One turn sends every row of this set to another row. A few are shown first. Where does it send the rows asked after them?
sures: [ 15  19 -10  28  15 -33 -23 -33 -28   1  14  34 -49 -20  -4]
kibu: [ -2  22 -12  31 -24 -20 -10 -13 -22 -38 -19   0  16 -10   4]
gine: [ 17  18  22  22 -10 -11  -4 -25  -4   8  -4  -1  10 -11 -38]
kuzo: [ 21  23  26  23   0  -9  -4 -31  -4   1  -7  -7  11  -6 -26]
ged: [  1 -27  -8  -3 -11 -13  -8 -53 -29 -15  10  16 -29  -4  12]
baviv: [ 19  22 -46  25  -3 -13 -31 -45 -15   0   6 -12  29 -22 -16]
Zuzab: [ 19  18  24  18   8   3   1 -24  -8   0 -11 -13   5  -8 -18]
duzom: [ 21  25 -26   7 -10 -30 -42 -57 -28   8  -7 -22 -42   3 -12]
bov: [ 19  22 -28   4  -7 -23 -39 -52 -31   8 -10 -26 -47   1  -8]
kino: [ 15  17 -32   3 -11 -20 -36 -47 -33  13 -10 -24 -49  -3 -13]
Zam: [ 18  22 -29   7 -17 -32 -42 -55 -28  12  -5 -18 -43   0 -19]
lolok: [ 20  22 -46  23   7  -6 -27 -44 -17  -5   1 -18  26 -20  -6]
bak: [ 13  17 -11  27  15 -31 -22 -30 -29   1  13  33 -51 -22  -4]
Vitif: [ 14  18 -32   5 -18 -26 -38 -49 -31  15  -7 -19 -47  -4 -21]
tapu: [ -6  15 -17  30 -29 -17  -6  -7 -24 -33 -18   3  12 -16  -2]
mevu: [ 15  14 -50  19   8   4 -22 -35 -22  -2  -1 -20  20 -26  -5]
mizak: [ 13  14 -51  23  -9  -9 -26 -37 -18   6   5  -9  24 -29 -23]
Kib: [ 16  19  -9  27  20 -30 -23 -33 -28  -2  12  31 -50 -19   1]
paru: [ -2  22 -13  32 -29 -24 -11 -14 -20 -36 -16   4  17 -11  -2]
badef: [ -1 -28 -10  -1 -23 -20 -10 -52 -28 -10  13  23 -27  -8   0]
kapud: [ 16  21  -9  28  17 -33 -24 -34 -27  -2  13  33 -49 -19  -1]
bup: [ -5  19 -16  31 -32 -22  -9 -10 -21 -33 -17   5  15 -15  -5]
Tibaf: [  9 -15  -2   4 -14 -30 -17 -67 -22 -19  16  22 -17   4   8]
mivi: [ 13  11  19  16   1   7   5 -16 -11   6 -12 -11  -1 -16 -25]
fase: [ 11  10 -54  19  -3   1 -22 -31 -22   5   1 -15  18 -31 -16]
goge: [ 12  10  18  19 -10  -1   2 -17  -9  11  -8  -3   2 -18 -37]
dag: [  4 -21  -6   3 -24 -31 -16 -61 -23 -11  17  27 -20  -2  -2]
gebe: [ -4  18 -15  29 -24 -15  -7  -9 -24 -37 -20  -1  12 -14   4]
Niv: [ 14  17 -11  26  18 -28 -21 -30 -29   0  12  31 -52 -21  -1]
semif: [  7 -19  -3   0  -6 -19 -12 -62 -26 -21  11  15 -22   2  17]

gebe -> tapu
badef -> dag
And these:
baviv -> lolok
duzom -> bov
gine -> kuzo
Kib -> Niv

One turn sends every row of this set to another row. A few are shown first. Where does it send the rows asked after them?
vatu: [-11 -40  -3   2   5  -4  10   2 -17 -11  -9 -11 -29  -1]
lese: [ -4   0 -16   6 -10   3   1  18   5 -37   0  -2  -9 -39]
Voged: [ 15   3   6  27  16  15  -3  10  14 -12   6  11  10  -4]
vutip: [ -8   8  -4 -21 -10   6  -1  25  35 -15  -8   3   3 -22]
tobas: [ -2 -15  -1   5  -8  18 -14 -19 -19 -12 -46 -20  19  16]
zelut: [  0  12 -29   2   5 -31 -31  -1   3  -7 -14 -33  -3  12]
zezar: [ -2 -16   0 -17  -1   2  17  41 -16  23 -10 -15  -4   1]
kelub: [-25   7 -20 -14   1 -10 -23   8 -11 -26 -21  -5 -38 -11]
goda: [  6  11 -37  17   6 -26   7 -17   0 -25 -17   1 -12  -9]
fad: [-19  20 -12  21 -10  -9 -26 -19 -15  -8   7 -29  -6 -17]
rumu: [ 21  17 -29  -2  22   2  23  30  -1  13 -17  -6  11  -4]
ganim: [ -1  17   6  28  30 -15  -3  15 -13 -13 -22 -38  -7   6]
sig: [ 10   0  -8  21  -1 -18 -20   6  20  -4  -2  17  12  -7]
Pir: [  0   6 -19   5 -16 -16 -13  -6 -25  17 -40 -14 -28  11]
talal: [  5  17  -9 -24  13 -21  10 -15 -34  12 -10 -21  -5   6]
tepa: [-26  23 -18   9   2   8   9 -10 -16  31   6   5  11   5]
Vamif: [-13  29 -11   2  -7   1  11  50 -19 -16 -17 -32   8  -4]
Zope: [-11   9 -15 -15  -6  27   9  29   3  33 -32  -5   6  -7]
sif: [-22  -8  24  24   8  16   9 -13  -3 -28 -22 -19  -5  -1]
Gen: [-14   2  -6  -3   9  -3   4 -44 -14  14 -24 -23   2  -3]
ses: [ -4  14 -24 -13 -32  17   8  27 -19 -11 -21 -11  33  -4]
naf: [-19  19  -4 -11  14  10   1 -16 -23  -1  10  17  13  15]
Dad: [  5  28 -45  12  -6 -10 -17   8 -24 -22 -19 -26  10  -8]
Ves: [-29   7 -31  27  -5  -7 -11  36 -10 -10 -24 -18 -20 -15]
pom: [-25   5 -21   9 -14  42  -6 -11  -6   0 -33   0 -13 -22]
bazu: [ -9 -17  -4 -11  -2 -15   0  16  22  12 -21 -30  20  23]
raluz: [15 -1 -9 21 -6 -5  9 22  8  6 16 14 -7 -6]
tari: [-37 -10 -12  -4  -9  35  -5   7  21  -8 -29 -24  11  -4]
neli: [-26  -8  30 -12 -14  16  -1  -2 -17 -10   3  -3  14 -14]
Lazoz: [ -8 -11   5   1   9  12  24  -8  15 -13 -33  17  17  -9]
Lariv: [-21  16 -17  10   2  -9  -5 -11 -36   4   2   8  30  -3]
Votu: [ -5  51 -13 -15  -5   0 -16   6 -13 -20 -26   1 -18   2]
zov: [ 13  15   5  -7  -7  19  19  16 -29   2 -26 -25  -6  31]
Gek: [  7 -30  -5 -19 -18  11  19   2 -24 -20 -23 -16   0   9]
Fof: [-29 -19 -14 -10  -6   6 -16  22   2 -45 -22  -3   5   2]
Gisa: [ -4   1   6  -7   8   4  26 -12 -33  12 -18 -28  28  -2]
besof: [  2   3 -10  31  11   7  -9  -9 -27  -6 -46 -31 -13 -13]
zare: [  0  29 -16  15   7   8  -9  29  23 -11 -10 -18   0 -34]
pozur: [ -5  24  -5 -22   2   6 -14  23  -8  28  12 -24   4  -1]
kifu: [-25  21  -7  -5   5  21   5  41  21  -9 -19 -19  -9  18]
tafa: [  7  25  -2 -18  -4 -13   0   9   9  15 -41 -26  -4  25]
zofu: [-20   7   8  -9 -12  16   9 -16  -6 -39 -24  12 -16   1]

goda -> pozur
tobas -> Ves
And these:
besof -> Vamif
pom -> ganim
Zope -> sif
Gisa -> lese
Voged -> Lariv

